In the data rows, the value 128 means zero.
Each row of this table is followed by its label. One hidden rule gives the labels. It looks at one to three of the table's principal directions, none of them among the few with the most spread.
Array([070, 112, 138, 190, 166, 144, 162, 139, 141, 117, 081, 114, 083, 096, 175, 153, 118, 114,
       111, 167, 168, 078, 106, 149, 139, 145, 114, 069, 132, 112, 144, 117]) K
Array([070, 136, 177, 149, 139, 154, 153, 180, 152, 122, 066, 141, 122, 104, 161, 136, 134, 091,
       131, 142, 181, 084, 107, 136, 135, 136, 129, 096, 145, 109, 119, 102]) H
Array([142, 158, 110, 138, 113, 148, 105, 089, 121, 121, 117, 094, 147, 139, 089, 161, 099, 174,
       125, 114, 115, 129, 102, 149, 135, 152, 121, 183, 104, 155, 087, 129]) N
Array([133, 145, 138, 134, 127, 136, 119, 137, 121, 125, 100, 136, 178, 127, 127, 127, 150, 129,
       154, 115, 143, 114, 126, 124, 136, 109, 141, 154, 127, 118, 084, 099]) N
Array([093, 119, 160, 120, 141, 139, 148, 163, 154, 121, 111, 149, 102, 120, 163, 104, 136, 094,
       123, 140, 146, 110, 144, 129, 131, 132, 127, 089, 132, 119, 141, 114]) K
Array([086, 137, 170, 153, 139, 149, 145, 175, 126, 101, 056, 140, 180, 092, 128, 139, 129, 110,
       161, 125, 192, 068, 110, 140, 145, 135, 124, 129, 118, 116, 085, 070]) N
Array([092, 102, 140, 162, 153, 128, 146, 173, 100, 121, 096, 128, 132, 107, 130, 124, 134, 098,
       150, 146, 182, 100, 104, 139, 133, 097, 152, 100, 152, 098, 121, 109]) N
Array([132, 124, 120, 118, 158, 117, 138, 105, 145, 138, 141, 139, 099, 123, 143, 111, 149, 134,
       109, 113, 100, 143, 120, 111, 145, 131, 124, 083, 101, 121, 173, 129]) K
Array([092, 112, 143, 161, 154, 135, 152, 140, 151, 106, 116, 141, 099, 095, 131, 156, 121, 127,
       107, 147, 157, 109, 121, 135, 129, 152, 115, 079, 112, 118, 170, 124]) K
Array([124, 115, 103, 161, 126, 109, 134, 117, 116, 139, 126, 107, 086, 131, 161, 151, 106, 126,
       116, 163, 126, 131, 118, 126, 121, 140, 114, 116, 158, 125, 154, 155]) N
Array([117, 165, 138, 145, 087, 133, 129, 104, 163, 145, 125, 136, 081, 143, 144, 183, 101, 132,
       093, 144, 097, 138, 151, 112, 114, 181, 113, 132, 150, 149, 133, 153]) H
Array([132, 140, 130, 133, 125, 139, 119, 126, 112, 114, 105, 124, 165, 129, 078, 147, 116, 164,
       141, 109, 138, 129, 113, 136, 139, 135, 132, 161, 097, 131, 098, 098]) E
Array([132, 127, 091, 152, 113, 117, 120, 116, 092, 130, 112, 083, 132, 135, 142, 155, 097, 140,
       135, 155, 130, 118, 094, 138, 131, 139, 105, 167, 161, 133, 115, 144]) N
Array([146, 161, 148, 089, 115, 129, 129, 135, 136, 134, 103, 154, 181, 127, 130, 111, 148, 136,
       147, 096, 107, 127, 147, 103, 151, 133, 116, 153, 103, 131, 098, 083]) K
Array([163, 148, 107, 111, 125, 133, 101, 086, 145, 112, 157, 122, 151, 126, 115, 123, 128, 147,
       129, 106, 104, 141, 130, 135, 129, 139, 119, 166, 095, 157, 117, 143]) H
Array([087, 101, 119, 170, 162, 132, 165, 133, 140, 133, 121, 117, 060, 109, 170, 154, 127, 128,
       086, 175, 135, 114, 111, 134, 135, 137, 109, 061, 148, 100, 188, 143]) N
Array([127, 139, 128, 108, 128, 112, 152, 135, 110, 166, 112, 137, 125, 132, 148, 114, 150, 119,
       128, 119, 095, 132, 123, 096, 154, 113, 128, 107, 148, 108, 132, 107]) E
Array([089, 142, 166, 165, 121, 174, 119, 142, 183, 097, 104, 135, 108, 125, 141, 164, 111, 122,
       111, 154, 172, 107, 141, 158, 104, 159, 129, 133, 127, 138, 110, 138]) N
Array([160, 141, 107, 088, 126, 119, 116, 105, 132, 131, 148, 120, 138, 129, 122, 110, 128, 142,
       125, 104, 097, 151, 108, 121, 141, 135, 111, 150, 107, 145, 144, 141]) N
Array([114, 128, 107, 151, 137, 135, 141, 110, 148, 143, 139, 116, 082, 131, 173, 158, 140, 136,
       085, 167, 105, 131, 120, 123, 130, 134, 110, 104, 162, 110, 166, 159]) N
Array([123, 131, 155, 112, 139, 131, 131, 174, 108, 116, 087, 148, 191, 110, 115, 093, 148, 107,
       177, 103, 167, 107, 120, 128, 147, 097, 148, 141, 113, 114, 085, 075]) N
Array([143, 123, 107, 116, 140, 122, 118, 118, 101, 126, 139, 123, 160, 136, 115, 107, 149, 134,
       148, 114, 118, 130, 118, 124, 142, 099, 142, 144, 128, 118, 112, 115]) N
Array([161, 142, 104, 108, 106, 109, 114, 087, 121, 150, 157, 122, 125, 153, 116, 136, 127, 153,
       116, 111, 076, 158, 134, 106, 127, 139, 119, 147, 128, 140, 138, 145]) H
Array([165, 156, 114, 110, 104, 124, 113, 091, 126, 142, 141, 128, 147, 147, 098, 144, 122, 171,
       121, 105, 082, 156, 143, 113, 132, 142, 120, 165, 104, 145, 114, 125]) K
Array([099, 116, 113, 161, 165, 151, 135, 141, 101, 125, 080, 080, 144, 118, 157, 125, 137, 129,
       140, 148, 167, 084, 062, 161, 152, 098, 128, 129, 146, 102, 101, 113]) N
Array([146, 140, 107, 139, 109, 144, 103, 080, 134, 131, 155, 092, 104, 151, 096, 157, 095, 166,
       103, 125, 106, 147, 122, 154, 108, 147, 129, 160, 116, 159, 115, 168]) H
Array([120, 139, 129, 169, 129, 129, 125, 100, 143, 117, 106, 125, 117, 122, 123, 173, 106, 157,
       117, 129, 134, 120, 123, 129, 126, 169, 112, 122, 101, 139, 134, 123]) N
Array([093, 108, 124, 183, 133, 155, 128, 140, 130, 114, 115, 094, 105, 129, 141, 171, 111, 135,
       108, 179, 172, 104, 105, 164, 107, 128, 123, 129, 164, 113, 129, 154]) N
Array([115, 111, 129, 155, 122, 132, 103, 167, 083, 088, 086, 103, 179, 130, 115, 115, 098, 106,
       191, 142, 202, 094, 107, 164, 120, 112, 146, 186, 144, 133, 060, 107]) N
Array([132, 136, 113, 126, 133, 143, 108, 116, 128, 133, 124, 103, 123, 150, 140, 117, 132, 134,
       127, 129, 124, 136, 101, 143, 131, 114, 139, 151, 137, 128, 111, 143]) H
Array([136, 123, 139, 120, 114, 124, 123, 155, 104, 109, 119, 139, 163, 121, 092, 115, 108, 121,
       163, 120, 152, 127, 149, 136, 124, 122, 140, 159, 115, 139, 093, 103]) N
Array([147, 159, 116, 141, 104, 128, 113, 082, 116, 128, 123, 108, 133, 130, 057, 179, 080, 179,
       121, 098, 108, 144, 106, 134, 130, 171, 122, 165, 088, 165, 109, 130]) H
Array([142, 127, 101, 143, 115, 121, 113, 106, 078, 123, 109, 081, 171, 137, 093, 153, 097, 168,
       148, 120, 133, 110, 093, 144, 134, 138, 109, 178, 122, 140, 092, 116]) K
Array([156, 107, 098, 094, 138, 110, 123, 124, 087, 148, 156, 106, 139, 145, 126, 079, 144, 124,
       143, 116, 105, 142, 117, 128, 136, 083, 141, 135, 139, 121, 125, 134]) E
Array([157, 118, 106, 113, 108, 101, 130, 117, 103, 120, 159, 134, 143, 123, 101, 132, 107, 140,
       136, 129, 105, 143, 162, 116, 124, 140, 111, 148, 121, 144, 136, 128]) K
Array([148, 134, 117, 105, 125, 107, 127, 104, 142, 147, 146, 129, 101, 135, 144, 120, 128, 132,
       111, 115, 093, 152, 122, 108, 130, 145, 111, 113, 119, 139, 168, 150]) N
Array([137, 113, 126, 126, 123, 122, 108, 130, 142, 110, 156, 133, 106, 135, 145, 101, 114, 097,
       138, 140, 142, 139, 156, 142, 101, 127, 140, 134, 133, 149, 131, 159]) K
Array([111, 148, 154, 125, 133, 153, 145, 129, 160, 143, 121, 147, 123, 124, 136, 140, 156, 133,
       103, 122, 114, 119, 143, 120, 135, 128, 130, 103, 124, 115, 125, 114]) H
Array([111, 153, 150, 157, 126, 161, 114, 133, 119, 116, 072, 114, 190, 131, 102, 155, 133, 152,
       152, 111, 165, 090, 101, 146, 137, 125, 138, 167, 115, 122, 057, 086]) N
Array([118, 133, 144, 129, 133, 118, 137, 139, 111, 145, 094, 128, 144, 126, 124, 123, 135, 121,
       144, 105, 137, 113, 102, 116, 141, 124, 134, 112, 126, 118, 118, 102]) H
Array([155, 140, 108, 113, 118, 122, 112, 096, 106, 135, 129, 103, 153, 144, 110, 121, 116, 154,
       140, 104, 103, 131, 119, 131, 137, 133, 120, 163, 108, 148, 099, 121]) K
Array([156, 125, 088, 150, 113, 121, 106, 064, 133, 128, 173, 116, 113, 165, 123, 169, 124, 186,
       095, 145, 081, 154, 163, 119, 110, 150, 110, 147, 125, 133, 146, 155]) K
Array([118, 121, 129, 119, 149, 128, 156, 160, 105, 146, 109, 126, 142, 105, 141, 106, 152, 109,
       137, 130, 136, 113, 104, 126, 153, 089, 135, 107, 144, 101, 125, 108]) H
Array([069, 091, 143, 175, 171, 148, 153, 171, 146, 107, 106, 126, 080, 102, 190, 118, 135, 081,
       120, 183, 188, 088, 120, 157, 123, 113, 134, 069, 158, 100, 151, 136]) K
Array([149, 106, 118, 085, 166, 121, 122, 126, 129, 132, 161, 130, 116, 129, 129, 054, 154, 112,
       135, 101, 117, 153, 118, 135, 137, 087, 152, 102, 097, 126, 151, 136]) N
Array([107, 101, 145, 142, 132, 142, 134, 164, 126, 103, 133, 129, 130, 113, 107, 130, 116, 114,
       132, 148, 174, 113, 137, 155, 108, 117, 138, 123, 134, 124, 125, 132]) E
Array([153, 122, 098, 116, 127, 118, 119, 117, 104, 130, 148, 107, 139, 127, 120, 115, 120, 131,
       138, 127, 117, 137, 115, 136, 131, 113, 126, 153, 132, 137, 122, 143]) N
Array([130, 169, 146, 152, 116, 149, 113, 106, 135, 110, 077, 122, 172, 120, 086, 170, 101, 170,
       143, 097, 144, 109, 114, 140, 138, 168, 119, 170, 073, 155, 073, 090]) K
Array([120, 161, 187, 115, 113, 156, 112, 147, 189, 090, 111, 176, 156, 110, 104, 132, 123, 114,
       140, 098, 161, 122, 158, 134, 114, 163, 135, 145, 080, 157, 103, 109]) K
Array([109, 126, 164, 101, 138, 140, 139, 165, 177, 127, 132, 162, 085, 122, 161, 092, 141, 087,
       114, 133, 139, 142, 146, 126, 121, 127, 139, 088, 127, 125, 161, 139]) H
Array([100, 148, 164, 141, 126, 145, 154, 137, 142, 132, 090, 153, 135, 118, 105, 166, 132, 154,
       112, 118, 127, 112, 141, 114, 143, 153, 120, 105, 105, 115, 121, 081]) N
Array([121, 146, 152, 115, 109, 143, 128, 139, 155, 118, 118, 134, 140, 119, 119, 148, 117, 132,
       117, 122, 136, 120, 124, 130, 122, 158, 107, 142, 121, 141, 129, 130]) N
Array([175, 138, 091, 102, 093, 106, 102, 066, 162, 138, 212, 133, 092, 157, 135, 151, 124, 151,
       083, 133, 056, 182, 164, 101, 099, 163, 100, 146, 140, 154, 186, 197]) K
Array([129, 139, 124, 119, 117, 118, 138, 146, 091, 133, 094, 114, 171, 112, 128, 123, 119, 115,
       160, 120, 137, 101, 103, 125, 149, 123, 116, 155, 143, 130, 093, 101]) N
Array([164, 108, 073, 104, 134, 099, 116, 109, 071, 133, 155, 089, 145, 134, 117, 091, 119, 130,
       153, 120, 107, 141, 098, 134, 141, 099, 127, 158, 137, 136, 125, 142]) N
Array([155, 102, 118, 061, 115, 109, 132, 151, 103, 135, 166, 126, 138, 139, 121, 073, 125, 117,
       137, 123, 104, 149, 151, 123, 127, 109, 117, 140, 133, 134, 143, 132]) K
Array([137, 111, 112, 108, 134, 111, 134, 132, 116, 115, 140, 122, 119, 115, 133, 103, 108, 117,
       136, 132, 125, 132, 128, 132, 136, 136, 111, 127, 117, 142, 149, 131]) K
Array([120, 132, 156, 112, 139, 139, 148, 152, 141, 123, 116, 158, 146, 107, 104, 125, 142, 136,
       125, 112, 134, 128, 138, 121, 142, 127, 128, 110, 097, 117, 135, 095]) E
Array([131, 160, 157, 130, 114, 145, 119, 110, 190, 121, 137, 164, 111, 126, 123, 153, 129, 136,
       104, 115, 117, 145, 162, 120, 112, 163, 129, 123, 097, 148, 136, 138]) N
Array([170, 145, 099, 101, 101, 098, 113, 100, 087, 153, 137, 108, 153, 144, 100, 124, 113, 143,
       147, 097, 090, 150, 108, 110, 137, 128, 125, 169, 130, 147, 111, 133]) H
Array([153, 156, 132, 119, 080, 117, 111, 097, 138, 148, 145, 137, 126, 157, 112, 157, 114, 146,
       116, 114, 089, 152, 161, 104, 108, 158, 122, 155, 133, 151, 119, 143]) H
Array([105, 110, 104, 197, 108, 139, 120, 113, 130, 126, 123, 090, 098, 163, 179, 197, 112, 158,
       094, 204, 138, 110, 139, 140, 097, 150, 097, 144, 191, 109, 136, 162]) K
Array([131, 147, 136, 119, 110, 141, 115, 130, 108, 118, 103, 103, 167, 127, 077, 139, 098, 144,
       147, 100, 145, 114, 093, 148, 133, 142, 127, 174, 110, 151, 084, 114]) H
Array([129, 148, 138, 151, 116, 168, 106, 106, 153, 097, 125, 113, 125, 128, 067, 170, 080, 174,
       113, 122, 145, 136, 130, 171, 111, 164, 132, 170, 077, 165, 096, 136]) E
Array([110, 142, 134, 155, 131, 133, 137, 123, 129, 135, 087, 114, 134, 120, 159, 148, 128, 127,
       130, 133, 138, 094, 109, 128, 139, 142, 112, 122, 135, 124, 111, 113]) K
Array([172, 144, 108, 101, 114, 090, 127, 095, 105, 160, 142, 134, 158, 132, 107, 133, 142, 155,
       132, 088, 078, 150, 120, 086, 143, 131, 112, 134, 113, 130, 144, 120]) K
Array([086, 094, 154, 167, 141, 160, 119, 184, 137, 088, 104, 116, 120, 123, 155, 114, 112, 086,
       148, 174, 216, 093, 131, 181, 097, 109, 149, 131, 153, 122, 100, 137]) N
Array([143, 138, 111, 115, 108, 132, 118, 105, 130, 130, 159, 126, 135, 145, 120, 141, 132, 146,
       114, 132, 094, 140, 149, 121, 123, 133, 120, 154, 141, 134, 123, 140]) N
Array([145, 133, 101, 136, 119, 099, 131, 101, 091, 147, 128, 111, 131, 127, 097, 155, 111, 150,
       130, 113, 106, 138, 097, 111, 138, 139, 120, 134, 129, 132, 138, 131]) N
Array([090, 096, 136, 135, 155, 124, 165, 171, 128, 141, 122, 142, 105, 118, 189, 112, 169, 093,
       115, 167, 141, 106, 130, 113, 137, 098, 124, 067, 178, 077, 168, 121]) N
Array([114, 134, 158, 116, 140, 145, 132, 159, 159, 116, 119, 155, 125, 111, 138, 105, 141, 098,
       133, 124, 152, 128, 134, 134, 129, 119, 144, 114, 118, 126, 127, 122]) E
Array([128, 134, 119, 133, 135, 133, 123, 105, 153, 138, 138, 119, 100, 136, 155, 137, 138, 135,
       102, 134, 112, 135, 113, 126, 126, 136, 119, 115, 134, 126, 153, 154]) N
Array([122, 131, 136, 152, 114, 136, 120, 114, 169, 126, 154, 153, 097, 147, 152, 160, 141, 130,
       099, 156, 117, 142, 176, 116, 100, 142, 131, 116, 150, 122, 147, 153]) N
Which label does each new row get?
Array([120, 121, 095, 152, 128, 117, 146, 099, 114, 162, 141, 101, 079, 141, 161, 156, 128, 139,
       092, 159, 090, 128, 120, 118, 131, 129, 113, 101, 171, 114, 155, 155]) E
Array([105, 085, 138, 118, 147, 128, 136, 176, 159, 128, 153, 136, 069, 132, 216, 075, 151, 059,
       117, 178, 156, 129, 146, 138, 102, 097, 135, 081, 182, 107, 176, 173]) N
Array([100, 135, 173, 125, 152, 147, 158, 163, 154, 136, 107, 165, 110, 098, 116, 115, 147, 105,
       120, 112, 146, 125, 132, 127, 140, 113, 157, 074, 104, 114, 134, 102]) H
Array([133, 106, 093, 150, 145, 118, 126, 095, 125, 135, 150, 097, 082, 136, 154, 133, 118, 141,
       104, 151, 115, 136, 114, 139, 121, 131, 116, 108, 133, 129, 164, 164]) K
Array([190, 153, 103, 108, 083, 112, 075, 101, 065, 118, 117, 097, 237, 156, 054, 129, 100, 172,
       191, 078, 124, 135, 114, 133, 127, 126, 131, 246, 102, 163, 039, 102]) N
Array([162, 133, 103, 143, 094, 117, 092, 081, 125, 136, 174, 118, 104, 168, 102, 152, 104, 151,
       118, 131, 098, 169, 160, 128, 093, 137, 147, 163, 137, 153, 118, 172]) H
Array([158, 105, 091, 105, 128, 096, 119, 101, 122, 148, 184, 120, 098, 153, 153, 106, 143, 128,
       111, 136, 086, 161, 136, 108, 117, 116, 119, 114, 151, 123, 180, 170]) N
Array([118, 146, 120, 176, 135, 149, 111, 079, 162, 148, 123, 109, 084, 160, 160, 171, 142, 160,
       087, 143, 111, 135, 115, 130, 116, 139, 134, 115, 137, 118, 135, 157]) H
Array([108, 139, 153, 139, 134, 160, 132, 150, 134, 094, 089, 125, 166, 099, 100, 140, 110, 136,
       144, 122, 171, 094, 119, 159, 137, 141, 122, 151, 094, 139, 086, 093]) K
Array([086, 115, 158, 165, 141, 146, 148, 162, 151, 122, 102, 135, 092, 110, 143, 150, 120, 114,
       110, 157, 172, 112, 123, 144, 115, 134, 132, 088, 137, 112, 146, 132]) H
Array([056, 136, 184, 163, 153, 163, 169, 175, 157, 125, 064, 158, 121, 103, 151, 154, 155, 110,
       115, 143, 169, 079, 123, 125, 146, 133, 134, 070, 137, 088, 123, 078]) H
Array([104, 127, 142, 116, 148, 140, 151, 153, 123, 138, 113, 136, 132, 117, 129, 111, 153, 114,
       127, 123, 131, 114, 112, 125, 150, 104, 140, 102, 136, 104, 126, 104]) H
Array([172, 153, 126, 095, 103, 108, 112, 106, 121, 140, 155, 148, 141, 131, 076, 116, 116, 133,
       143, 083, 094, 168, 149, 111, 125, 130, 149, 153, 097, 159, 112, 131]) H
Array([120, 140, 140, 134, 144, 138, 132, 145, 109, 120, 081, 117, 157, 104, 096, 123, 115, 130,
       155, 103, 161, 111, 082, 146, 150, 122, 140, 139, 096, 133, 095, 096]) H
Array([129, 163, 121, 168, 107, 142, 100, 082, 139, 138, 091, 099, 124, 165, 145, 173, 109, 168,
       120, 130, 117, 124, 115, 132, 123, 162, 120, 165, 126, 142, 090, 130]) K
Array([127, 157, 146, 144, 102, 129, 119, 108, 151, 137, 118, 152, 139, 147, 138, 164, 142, 139,
       121, 123, 112, 125, 158, 101, 118, 152, 125, 135, 136, 127, 114, 119]) N
Array([125, 109, 102, 158, 135, 141, 110, 109, 133, 133, 153, 094, 088, 155, 156, 138, 129, 134,
       104, 164, 131, 137, 117, 152, 104, 110, 138, 130, 163, 120, 138, 179]) H
Array([150, 158, 096, 135, 119, 115, 123, 071, 121, 172, 128, 098, 093, 147, 129, 156, 116, 162,
       101, 114, 073, 155, 093, 113, 140, 144, 121, 131, 128, 140, 139, 154]) H
Array([112, 128, 136, 129, 128, 127, 147, 131, 142, 138, 136, 146, 100, 125, 142, 136, 137, 118,
       108, 139, 113, 129, 146, 113, 130, 135, 126, 096, 142, 118, 151, 129]) H
Array([111, 132, 144, 130, 134, 149, 128, 149, 127, 121, 119, 137, 140, 126, 114, 120, 140, 114,
       138, 128, 147, 120, 130, 139, 130, 105, 156, 133, 136, 117, 099, 115]) H
Array([124, 115, 120, 129, 141, 117, 132, 129, 125, 133, 125, 117, 110, 126, 172, 101, 131, 102,
       134, 137, 132, 115, 122, 131, 130, 122, 122, 108, 140, 128, 138, 137]) K
Array([186, 126, 069, 121, 112, 107, 087, 068, 079, 123, 163, 077, 161, 150, 067, 136, 093, 182,
       143, 102, 100, 155, 099, 143, 123, 132, 121, 197, 102, 162, 108, 152]) N
Array([166, 164, 137, 081, 088, 124, 109, 118, 129, 123, 150, 160, 190, 132, 082, 122, 135, 132,
       152, 086, 097, 144, 169, 106, 128, 135, 133, 183, 111, 154, 086, 109]) N
Array([154, 149, 139, 096, 131, 130, 116, 123, 136, 126, 143, 164, 156, 126, 087, 100, 150, 130,
       145, 085, 110, 157, 148, 115, 138, 108, 162, 140, 089, 135, 108, 108]) H
Array([075, 118, 160, 157, 172, 153, 150, 175, 147, 108, 075, 140, 126, 098, 183, 103, 153, 081,
       145, 148, 188, 077, 114, 146, 144, 107, 141, 085, 135, 101, 114, 096]) K
Array([081, 148, 184, 143, 149, 155, 150, 176, 124, 101, 041, 149, 181, 086, 091, 133, 125, 119,
       166, 096, 191, 075, 096, 140, 161, 137, 140, 120, 084, 121, 077, 047]) N
Array([132, 119, 122, 147, 143, 132, 125, 111, 148, 135, 143, 124, 086, 131, 133, 136, 126, 141,
       103, 138, 125, 149, 128, 137, 115, 126, 136, 104, 114, 128, 156, 155]) H
Array([143, 142, 133, 109, 125, 134, 116, 116, 143, 112, 134, 135, 149, 121, 103, 123, 123, 141,
       133, 103, 124, 133, 130, 132, 131, 144, 122, 147, 090, 149, 121, 122]) N
Array([137, 122, 124, 094, 115, 109, 128, 128, 152, 158, 167, 143, 070, 156, 178, 099, 143, 098,
       103, 142, 089, 164, 154, 102, 113, 125, 128, 100, 166, 125, 177, 170]) H
Array([117, 115, 157, 096, 145, 131, 141, 157, 163, 124, 153, 169, 104, 117, 139, 086, 155, 090,
       120, 121, 131, 140, 156, 120, 123, 113, 146, 082, 121, 120, 161, 131]) H
